A hidden rule labels the rows of this table. It goes by one to three of the table's principal directions, not those with the most spread.
vec![17, -20, 11, 16, -31, -40, 8, -23, 13, -36, -27, -16, 5, 10, 30, 35, 38, -4, -44, -6, 9, -68, -37, 14, -17, -26, -13, -16, -42, 27, 22, -21, 22] B
vec![-52, 17, -16, 7, 48, 21, -1, -11, -34, 38, -22, 30, 1, -2, -14, -19, -51, 29, 26, -25, -22, 15, -2, -1, -27, -12, 11, 22, 46, -30, -32, 18, -8] A
vec![8, -9, 10, 2, 76, 62, -9, 10, -51, 67, -34, 38, 22, -5, -15, 22, -41, -12, 20, 28, -75, 60, 47, -11, 26, -30, -29, 38, 32, -26, -23, 11, 13] B
vec![34, -38, 38, 8, -34, -25, -18, 44, -11, 15, 30, 14, -49, -72, 27, 43, 18, -65, -24, -1, 6, 99, -67, -11, 37, 37, 10, -10, -26, 3, -15, -31, 57] A
vec![-59, 43, -45, 1, 17, 18, 29, -40, 29, -8, -4, -4, 1, 51, -9, -41, -32, 43, 53, -21, 17, -68, 4, -4, -35, -5, 48, -22, 68, -11, -28, 38, -27] B
vec![-1, 13, -9, 18, 20, 27, -4, -7, -14, 8, 22, 8, 41, 7, -18, -1, 0, 43, -2, 16, -6, 12, 25, -17, 14, -18, -18, 5, 15, 1, 5, 17, -13] C
vec![-11, 3, -20, 11, 34, 32, 44, -49, 41, 24, -19, -7, -13, 47, 27, 1, -11, 32, 7, 36, -14, -77, 10, -8, -9, -20, 19, -31, 43, 22, -36, 36, 6] B
vec![-23, -34, 1, -28, -50, -70, -19, 42, 1, 0, -10, 9, -53, -53, 18, 28, -13, -99, 13, -68, 16, 71, -82, 10, -14, 51, 40, 21, 6, -27, -4, -43, 39] B
vec![-47, 1, 5, -10, 41, -9, -10, 4, -33, 40, -23, 3, -6, -4, -10, -14, -38, -11, 38, -44, -7, 22, -6, 22, -49, -9, -3, 50, 2, -33, -13, 1, -16] A
vec![43, -16, 50, 36, -36, -5, 4, -9, 27, -42, 47, -30, -27, -20, 34, 31, 62, 2, -14, 44, 35, -19, -41, -3, 20, -2, 15, -65, -50, 17, -10, 8, 34] A
vec![-37, 1, -26, -13, 4, -15, 22, -17, 43, 5, 9, -24, 6, 27, 11, -1, -1, 15, 10, -3, 16, -49, -3, 1, -40, 2, 16, -8, 30, -5, -10, 25, -13] C
vec![33, -14, 9, -26, 8, 6, -38, 52, -66, 37, -33, 54, -7, -43, -33, -10, -44, -57, -10, -24, -41, 124, 26, 0, 50, 27, -32, 68, -8, -10, 24, -48, -3] D
vec![-1, -40, -10, -29, -18, -56, 43, -28, 73, 15, -28, -9, -48, 40, 42, 19, -25, -63, 29, -19, 24, -27, -42, 9, -23, 28, 42, -5, 52, 6, -14, 8, -1] D
vec![-2, -6, 2, -5, -56, -53, -15, 29, 34, -7, 65, -48, -22, -28, 7, -28, 30, 13, -9, -2, 63, 21, -27, 10, -21, 48, 5, -7, -46, 14, 11, -5, -19] B
vec![-17, 16, 3, -17, 33, 28, 19, -7, -12, 3, -38, 27, -23, 15, 0, -2, -25, -35, 22, -27, -27, -18, -2, 1, -7, -10, 23, -6, 29, -13, -25, -1, 14] C
vec![5, -70, 3, 1, -36, -98, -50, 28, -13, 57, 20, -16, 14, -53, -2, 12, -21, 2, -18, -14, 32, 120, -24, 20, -13, 40, -48, 95, -34, -13, 46, -22, -33] C
vec![51, -21, 40, -3, -38, -42, 11, 0, 55, -3, 64, -33, -32, 14, 12, -24, 8, -12, 44, 26, 74, 43, -11, 7, 9, 44, 18, -19, -12, 8, 4, 24, -46] D
vec![9, 8, 48, -13, 46, 53, 2, 3, -29, -4, -32, 5, -38, -5, -2, 1, 0, -48, 30, 8, -32, -11, 26, 16, 6, -19, 6, -6, -30, -22, -21, -5, 21] C
vec![30, -44, 48, -33, 3, -35, 26, -7, 69, 47, 13, -42, -92, 21, 35, -23, -29, -66, 83, 26, 47, 30, -5, 31, -20, 52, 37, 5, -1, -12, -30, 27, -34] D
vec![41, -26, 59, 28, -19, -15, 13, -7, 41, 3, 64, -35, -50, -12, 39, 16, 33, -14, 29, 40, 53, 25, -46, 1, 11, 18, 26, -45, -31, 12, -28, 24, 14] A
vec![14, 13, 6, -1, -4, -6, 29, -21, 49, 5, 36, -27, -26, 35, 10, -53, 1, 46, 8, 27, 46, -37, 12, 5, -19, 20, 9, -30, -5, 28, -13, 32, -48] C
vec![21, -7, -2, 10, -43, -30, 4, -8, 19, -52, -11, -12, 27, 14, 18, 36, 42, -6, -33, 2, 4, -56, -25, 1, -2, -21, -5, -32, -18, 16, 22, -13, 21] B
vec![-22, 47, -4, -10, 41, 55, 5, -8, -41, -49, -51, 25, 51, 36, -29, 6, 3, -5, 13, -23, -52, -72, 41, 1, -14, -61, -4, -15, 15, -28, 2, 1, 6] C
vec![1, -27, 7, -5, 10, -32, -30, 33, -47, 50, 3, 21, 18, -39, -15, 10, -22, -16, -23, -33, -6, 99, -8, 3, 1, 11, -46, 75, -20, -3, 26, -29, -10] C
vec![-1, 7, 12, -17, -25, -11, -50, 72, -72, -26, -2, 21, 16, -74, -25, 18, 31, -45, -60, -50, -25, 62, -15, 1, 11, 6, -36, 29, -68, -8, 34, -67, 37] B
vec![6, -43, 18, -33, 1, -38, 18, 0, 54, 36, -16, -37, -49, 13, 36, 5, -11, -44, 25, 24, 8, -13, -3, 27, -38, 25, 11, 5, -2, -13, -19, 15, -10] B
vec![-10, -10, 4, 31, -41, -32, -34, 5, 1, -16, 67, -35, 10, -44, -7, -4, 32, 48, -11, 7, 56, 36, -20, 0, 4, 22, -7, 11, -44, 0, 27, 0, -10] A
vec![29, 21, -6, -6, -19, 3, 14, -3, 13, -41, -14, 1, 19, 32, -1, -16, 21, 21, -35, 16, -7, -65, 20, 1, 0, -14, -13, -40, -12, 25, 12, -2, -13] D
vec![15, 11, 9, 10, -6, -2, 15, -17, 19, -6, 11, -1, -12, 29, 3, -19, -11, 2, 43, 0, 25, -4, -11, 1, 2, 2, 25, -22, 19, 5, -13, 18, -18] B
vec![-25, -48, -9, -43, 7, -55, -12, 40, -12, 71, -32, 18, -30, -36, 10, 22, -46, -82, -3, -55, -17, 89, -33, 13, -23, 38, -10, 79, 14, -17, 2, -36, 10] C
vec![-11, 46, -34, 9, 34, 61, -19, 9, -79, -24, -56, 49, 80, 2, -40, 7, 4, 41, -64, -12, -82, -39, 50, -16, 17, -62, -49, 9, -1, 5, 22, -27, 19] C
vec![-38, 47, -54, 32, 27, 49, 0, -42, -22, -21, 5, 35, 74, 28, -42, -26, -24, 111, -8, 9, -14, -34, 47, -30, 14, -33, -4, -6, 69, -12, 8, 38, -32] D
vec![-6, -33, 20, -1, 8, -20, 0, 11, 10, 51, 25, 7, -44, -27, 17, 18, -31, -48, 50, -11, 17, 92, -43, -4, 5, 35, 31, 19, 34, -25, -31, 11, 13] B
vec![29, -8, 2, 0, -42, -16, 21, -31, 65, -62, 2, -50, 3, 37, 24, 9, 54, 16, -21, 47, 25, -110, 15, 11, -5, -9, 5, -53, -30, 23, 22, 13, -4] D
vec![-43, 52, -29, 9, 3, 17, 42, -36, 47, -17, 49, 3, -16, 44, -4, -56, -20, 59, 44, -14, 52, -46, -17, -20, -23, 17, 64, -58, 74, 3, -42, 53, -35] C
vec![25, 7, 4, 30, 17, 63, 16, -35, -10, -59, -44, 12, 46, 20, 16, 69, 55, 14, -54, 51, -65, -108, 23, -19, 34, -76, -15, -61, -4, 13, 2, 3, 64] B
vec![-16, 38, 13, 9, 30, 20, 33, -39, 22, 12, 13, -5, -41, 52, -4, -72, -43, 36, 83, -6, 41, -29, 2, 12, -31, 4, 46, -26, 33, -5, -45, 47, -53] B
vec![-24, 12, 0, 3, -3, -5, 14, -15, 25, -17, 44, -1, -4, 12, -5, -3, -6, -3, 49, -21, 43, 14, -22, -12, -5, 14, 43, -17, 45, -21, -13, 28, -14] C
vec![-1, -13, -9, -18, -33, -31, -12, 19, -7, -45, -56, -19, 21, -11, 18, 45, 50, -37, -67, -16, -35, -77, -12, 20, -26, -27, -28, -4, -58, 11, 32, -48, 44] A
vec![-11, -25, 0, -10, 35, -2, 44, -39, 39, 31, -46, 11, -29, 40, 37, 26, -34, -26, 26, 10, -22, -44, -15, 3, -27, -12, 29, -16, 64, -13, -43, 31, 10] C
vec![13, 36, -30, -9, -44, -4, -41, 32, -58, -82, -37, 24, 82, -6, -50, -3, 29, 9, -59, -35, -31, -24, 35, 0, 21, -27, -45, 14, -38, 3, 72, -54, -5] C
vec![37, -18, 13, -5, -28, 10, 42, -44, 82, -55, -10, -37, -38, 43, 42, 32, 41, -34, 18, 55, 14, -100, 3, 1, 20, -1, 44, -73, 10, 14, -9, 22, 27] D
vec![63, -13, 43, 11, 17, 63, -17, 16, -25, -12, 3, -14, 10, -24, 2, 43, 56, -24, -29, 69, -43, 4, 50, -6, 62, -29, -40, -13, -69, 16, 16, -17, 45] C
vec![42, -11, 28, 17, -56, -35, -23, 33, -20, -40, 29, 8, 9, -40, 4, 33, 45, -32, -39, -20, 20, 49, -51, -8, 31, 7, -12, -14, -48, 19, 28, -40, 32] C
vec![-22, 21, -9, 14, 1, 9, -23, 17, -51, -24, 19, 26, 45, -38, -25, 7, 24, 44, -70, -27, -8, 12, -4, -17, 4, -17, -35, 10, -25, 4, 25, -21, 10] C
vec![17, -49, 10, 11, 5, -2, 38, -59, 59, -2, -40, -24, -29, 33, 56, 66, 17, -34, 8, 45, -12, -79, -17, 4, 6, -23, 24, -29, 20, 10, -16, 18, 45] C
vec![-21, 2, -9, 4, 18, 22, -22, 10, -32, 27, 13, 8, -4, -37, -20, -15, -13, 25, -11, 0, -6, 46, 21, -6, 15, 14, -14, 36, -9, -7, 5, -6, -2] C
vec![19, -13, -18, -6, -1, 6, 1, 3, 8, 15, -33, -19, 15, 12, 12, 17, 17, -5, -33, 28, -34, -38, 27, 5, 7, -16, -31, 9, -24, 30, 15, -17, 16] B
vec![5, -5, 18, -8, -5, -24, -14, 11, -13, -9, -2, -2, 11, -6, -11, -11, -3, 3, 0, -9, 9, 14, 6, 16, -19, 0, -18, 15, -22, -18, 15, -2, -27] C
vec![6, 39, -28, 0, -5, 54, -6, 9, -24, -58, -21, 12, 54, 3, -21, 11, 43, 28, -64, 20, -49, -71, 47, -19, 29, -36, -25, -34, -16, 16, 24, -18, 28] C
vec![24, -49, 36, -19, -59, -79, 8, 18, 64, 29, 60, -16, -107, -30, 33, -13, -27, -84, 66, -23, 89, 115, -80, 8, 10, 100, 67, 2, 16, -4, -22, 0, -12] D
vec![67, -11, 52, 47, -51, 15, 14, -24, 64, -53, 109, -42, -37, -15, 28, 12, 72, 31, 4, 85, 76, 2, -21, -24, 64, 27, 34, -91, -32, 30, -7, 37, 13] C
vec![4, 22, -6, 29, -43, -10, 25, -34, 56, -68, 64, -31, 22, 29, 11, -2, 54, 62, -16, 23, 60, -75, -20, -17, -3, -5, 23, -73, 2, 25, 7, 32, -12] C
vec![37, 36, 21, 34, -26, 49, 33, -34, 58, -69, 71, -23, -19, 31, 12, -15, 49, 39, 32, 62, 47, -59, -1, -26, 41, 2, 56, -112, 14, 19, -29, 49, 4] C
vec![-32, 3, -25, 4, 7, -10, 11, -16, 13, 28, -13, -11, -19, 9, 14, -18, -17, 24, -3, -11, 4, -31, -15, 7, -30, 4, 9, 7, 8, 16, -17, 3, -1] A
vec![24, 3, 25, 4, 39, 51, 5, -4, -25, 0, -41, 10, 7, 13, 4, 27, 9, -27, 7, 25, -53, -27, 27, 2, 16, -43, -13, -12, -12, -3, -13, -2, 30] A
vec![-35, 40, -32, 25, 34, 58, 1, -19, -17, 18, 61, 45, 22, -1, -45, -33, -48, 59, 53, -6, 18, 78, 21, -46, 46, 17, 35, 6, 96, -24, -20, 45, -28] D
vec![-1, 2, 2, 15, -34, -39, -20, 9, -19, -21, 27, 16, 14, -23, -16, -11, -2, 19, -14, -34, 36, 47, -32, -3, 3, 16, -3, 13, -7, -2, 24, -13, -19] C
vec![-13, -29, -11, 29, -9, -16, 0, -34, 25, 12, 24, -16, -5, -17, 18, 19, 6, 46, -19, 29, 23, -2, -16, -9, 7, 9, 3, 4, 9, 6, 2, 19, 6] C
vec![-55, -9, -17, -17, 36, -1, 29, -34, 51, 61, -5, -15, -66, 28, 15, -36, -74, -6, 104, 1, 22, 6, -5, 11, -39, 36, 69, 9, 85, -42, -61, 55, -29] B
vec![14, 28, 12, 37, -5, 31, 46, -66, 75, -35, 60, -31, -22, 60, 15, -36, 11, 67, 67, 58, 63, -70, 4, -13, 9, 0, 60, -86, 43, 10, -38, 76, -34] C
vec![13, 59, -14, 49, -33, 71, -20, -17, -25, -126, 52, 13, 83, -9, -44, 15, 76, 83, -43, 36, 2, -55, 38, -44, 72, -40, 1, -75, -7, 1, 39, 10, 21] D
vec![-43, 11, -28, 13, -1, -33, 10, -21, 25, 15, 51, -19, 31, 21, -6, -23, -8, 64, 12, -22, 52, -7, -16, -5, -42, 5, 3, 13, 27, 4, 3, 31, -44] B
vec![24, 8, 35, 16, -9, 0, -10, 12, 11, 5, 66, -45, -7, -3, -4, -32, 27, 28, 28, 29, 48, 22, 9, 10, -4, 11, -9, -10, -54, 11, 0, 17, -30] A
vec![4, 29, 9, 16, 17, 64, -33, 22, -73, -44, -7, 30, 45, -40, -33, 25, 35, 9, -42, 4, -50, 6, 31, -17, 42, -40, -29, -6, -36, -13, 20, -27, 41] B
vec![-9, -13, -6, -13, -1, -44, 65, -81, 112, 8, -24, -64, -49, 107, 43, -39, -26, 11, 83, 17, 60, -127, -1, 39, -70, 3, 50, -26, 35, 13, -24, 57, -62] D
vec![9, 35, -8, 5, 56, 85, -9, 21, -69, -1, -27, 53, 68, -1, -32, 29, 6, 6, -36, 11, -86, 6, 50, -30, 38, -57, -40, -3, 16, -4, -2, -9, 33] C
vec![19, -24, 22, -9, -16, -41, -81, 77, -116, 4, -24, 43, 57, -87, -44, 26, 4, -31, -76, -54, -38, 127, 2, 12, 17, -5, -89, 96, -82, -20, 72, -80, 6] C
vec![19, -61, -13, -19, -38, -55, 4, 7, 44, 30, -12, -20, -35, -22, 39, 34, 10, -38, -53, 16, 5, 12, -24, 4, 8, 39, -12, 22, -16, 30, 18, -26, 23] D
vec![-6, -1, 4, 0, -15, -23, -89, 73, -121, -9, -19, 27, 66, -90, -54, 7, 14, 8, -80, -49, -39, 93, 16, 14, 6, -13, -87, 88, -93, -21, 71, -76, 4] A
vec![-30, 26, -32, -6, 18, 0, -5, -2, -32, 9, -23, 21, 35, 16, -28, -28, -25, 30, -15, -43, -11, -9, 17, 2, -20, -15, -23, 38, 10, 7, 19, -12, -28] C
vec![-25, 30, -19, 14, 41, 32, 17, -30, -13, 9, -15, 26, 28, 38, -14, -16, -33, 41, 27, -7, -16, -26, 16, -10, -13, -31, 8, -5, 54, -10, -21, 30, -19] C
Which label does each new row get?
vec![21, 1, 7, -11, -23, 21, -40, 58, -53, -24, 7, 25, 3, -69, -23, 24, 30, -48, -47, -13, -28, 72, 6, -16, 58, 18, -20, 16, -44, 1, 30, -56, 46] D
vec![-11, 8, -10, 8, -56, -53, 30, -46, 93, -51, 66, -50, -11, 52, 10, -30, 12, 31, 64, -3, 104, -50, -30, 3, -26, 32, 60, -44, 34, 1, 5, 48, -53] D
vec![40, -10, 3, -29, -1, -2, -47, 74, -80, 9, -45, 32, 58, -43, -29, 24, 19, -34, -96, -12, -75, 53, 41, 4, 22, -19, -94, 56, -70, 13, 55, -71, 16] D
vec![-42, 16, -8, -25, 54, 35, 35, -17, 30, 41, 1, 4, -40, 32, 2, -30, -49, -11, 71, -1, -1, -8, 16, -3, -27, 15, 47, -8, 71, -29, -55, 45, -19] C
vec![11, -29, 2, -16, 20, -8, 28, -26, 48, 36, -36, -29, -21, 50, 29, 15, -20, -42, 55, 24, -9, -35, 12, 18, -19, -8, 14, 7, 24, -1, -17, 21, -5] B
vec![9, -53, 16, -8, 9, -20, 3, 6, 7, 52, -18, 12, -48, -29, 31, 39, -23, -61, 3, 2, -14, 62, -33, 1, 13, 24, 9, 26, 16, -7, -19, -10, 33] C
vec![-13, 39, 18, 45, -24, 30, 28, -28, 58, -47, 105, -40, -39, 5, 19, -19, 45, 49, 53, 31, 77, -37, -46, -24, 5, 15, 78, -104, 14, 7, -52, 55, 13] A
vec![39, -13, 17, 2, -38, -23, -29, 42, -26, -17, 13, 1, 15, -42, -2, 18, 37, -17, -58, 0, -3, 41, -12, 0, 24, 7, -38, 6, -61, 21, 32, -41, 19] C
vec![-30, -9, 0, -17, -19, -55, -28, 41, -21, 31, 26, -2, -24, -49, -11, -32, -20, -6, -9, -51, 34, 78, -33, 15, -32, 46, -8, 49, -28, -10, 9, -25, -22] B
vec![-58, 62, -37, -12, 34, 29, 3, -16, -48, -27, -61, 54, 29, 37, -45, -45, -60, 19, 38, -70, -31, -38, 17, 3, -31, -29, 24, 9, 65, -38, -10, 4, -28] C
vec![-13, 19, -18, -1, 25, 26, 19, -30, 22, 19, 14, 8, -4, 40, -18, -38, -46, 24, 68, 7, 18, 10, 28, -10, 8, 12, 32, 2, 67, -14, -18, 41, -42] D
vec![34, 15, 1, 2, -25, 16, 13, -20, 15, -65, 5, 11, 16, 23, -10, 2, 26, 4, -17, 11, 12, -38, 20, -14, 40, -5, 6, -36, 4, 17, 28, -2, -5] D
vec![36, -14, 23, -10, -18, -27, -33, 56, -51, 11, -22, 12, 6, -40, -3, 12, 14, -45, -46, -23, -26, 55, -14, 14, 6, -1, -48, 34, -68, 16, 25, -57, 19] B
vec![-48, 31, -25, -6, 39, 44, -5, 10, -37, 3, -24, 22, 22, -11, -16, 0, -7, 20, -21, -14, -48, -28, 17, -9, -17, -25, -5, -1, 19, -19, -19, -1, 21] A
vec![22, 25, 16, 11, 6, 61, -2, 8, -20, -41, 23, 29, 9, -13, -17, 19, 21, -16, 9, 17, -17, 21, 14, -30, 59, -9, 19, -41, 17, -11, -7, 3, 31] D
vec![3, 9, -15, 5, -14, -2, -5, -8, -10, -25, -14, 13, 20, 4, -12, -4, 2, 17, -22, -8, -3, -17, 7, -3, 11, -7, -8, 0, 1, 7, 21, -11, -5] D
vec![25, -39, 0, -27, 51, 40, -27, 35, -74, 30, -101, 39, 51, -29, -5, 87, 8, -73, -76, 12, -127, 15, 57, 0, 35, -54, -83, 66, -31, -6, 36, -59, 66] D
vec![33, -5, 29, 38, -40, 12, 21, -41, 53, -67, 64, -18, -27, -1, 24, 23, 52, 18, 5, 47, 56, -30, -29, -24, 47, 10, 46, -81, 3, 13, -7, 31, 22] C
vec![53, 13, 15, 14, -44, 4, -3, -2, 3, -73, 8, -5, 26, 9, -4, 8, 53, 12, -41, 24, 7, -44, 10, -5, 35, -17, -15, -46, -41, 28, 34, -15, 6] D
vec![-19, 33, 3, 4, -59, -61, 17, -18, 62, -77, 58, -65, 13, 44, 5, -41, 49, 47, 22, -22, 93, -98, -32, 22, -70, 3, 27, -56, -33, 8, 13, 27, -52] A
vec![1, -27, -4, 2, 10, -20, -25, 25, -51, 41, -40, 14, 16, -38, 6, 29, 4, -11, -75, -23, -41, 28, -11, 8, -4, -17, -62, 60, -53, 27, 26, -52, 29] B
vec![21, -13, 3, 5, -49, -26, 5, -11, 37, -38, 19, -18, -20, 0, 15, 10, 26, -15, -2, 6, 37, -14, -24, -2, 20, 21, 24, -25, -9, 16, 15, -6, 9] D
vec![-29, 50, -34, -8, -23, -18, -3, 18, -6, -8, 39, 11, 6, 3, -32, -79, -17, 56, -16, -48, 44, 12, -4, -6, -20, 33, 3, 4, 4, 21, 10, -6, -52] D
vec![-14, -11, -16, 0, 39, 21, 19, -36, 4, 32, -42, 23, -8, 26, 5, 6, -45, -1, 25, 7, -26, -10, 15, -3, 5, -10, 13, 17, 57, -11, -18, 19, -2] D
vec![-3, 32, -11, 23, 4, 33, 24, -35, 31, -32, 21, -16, 21, 39, 3, -14, 21, 66, 6, 41, 9, -80, 17, -12, -5, -25, 17, -62, 22, 7, -19, 42, -10] B
vec![-13, -30, -4, -17, 22, -20, -32, 24, -58, 55, -45, 50, -8, -44, -21, 0, -63, -29, -8, -37, -35, 103, 2, 8, 8, 19, -25, 83, 15, -30, 12, -30, -6] D
vec![8, -20, -1, 15, 32, 30, 14, -37, -9, 8, -48, 20, 5, 9, 17, 40, -3, 2, -26, 24, -42, -37, 12, -7, 20, -34, -12, 2, 14, 8, -2, 1, 32] C
vec![-8, -2, 21, 7, 32, 4, 57, -44, 77, 52, 32, -38, -69, 54, 43, -32, -26, 8, 86, 30, 46, -35, -24, 9, -40, 14, 56, -42, 41, 9, -72, 65, -25] A
vec![7, -13, -42, -23, 27, 22, -42, 50, -77, 53, -50, 51, 60, -41, -38, 17, -25, -1, -86, -4, -87, 76, 62, -15, 41, -7, -84, 87, -6, 10, 46, -52, 11] D
vec![4, -67, -18, -5, -53, -122, 5, -16, 50, 45, -3, -25, -24, 2, 36, 3, -24, -6, -24, -28, 59, 29, -59, 22, -34, 45, -13, 57, -5, 33, 32, -16, -33] D
vec![-12, -10, -2, -7, 29, 12, -1, 15, -23, 56, 4, 33, -27, -23, -4, 6, -41, -40, 22, -29, -10, 87, -16, -14, 21, 23, 11, 39, 34, -5, -18, -10, 15] C
vec![-24, 15, -25, 8, -22, 9, -11, 16, -2, 6, 36, 7, -29, -37, -6, -17, -7, 3, 6, -17, 19, 47, -26, -19, 26, 40, 33, -5, 17, 6, -13, -9, 20] B
vec![-18, -22, -15, -22, 37, -1, -70, 61, -107, 75, -62, 43, 30, -68, -45, -3, -57, -19, -28, -31, -76, 123, 42, 15, 7, 2, -71, 122, -25, -35, 31, -53, -3] B
vec![-3, 3, 17, -3, 33, 40, 29, -11, 26, 33, 15, -7, -56, 11, 19, -4, -14, -33, 56, 15, 5, 7, -7, -6, 9, 13, 43, -23, 27, 1, -50, 24, 18] B
vec![60, -48, -5, -6, 20, 12, -34, 13, -53, 30, -64, 28, 69, -11, -21, 47, -5, -11, -69, 40, -77, 46, 78, -2, 60, -31, -96, 81, -29, 14, 69, -39, 1] D
vec![-34, -40, -45, -38, -28, -94, 9, 4, 28, 45, -47, 17, -24, 4, 20, -1, -59, -40, -11, -64, 9, 26, -51, 15, -47, 43, 11, 54, 52, -2, 6, -22, -18] D
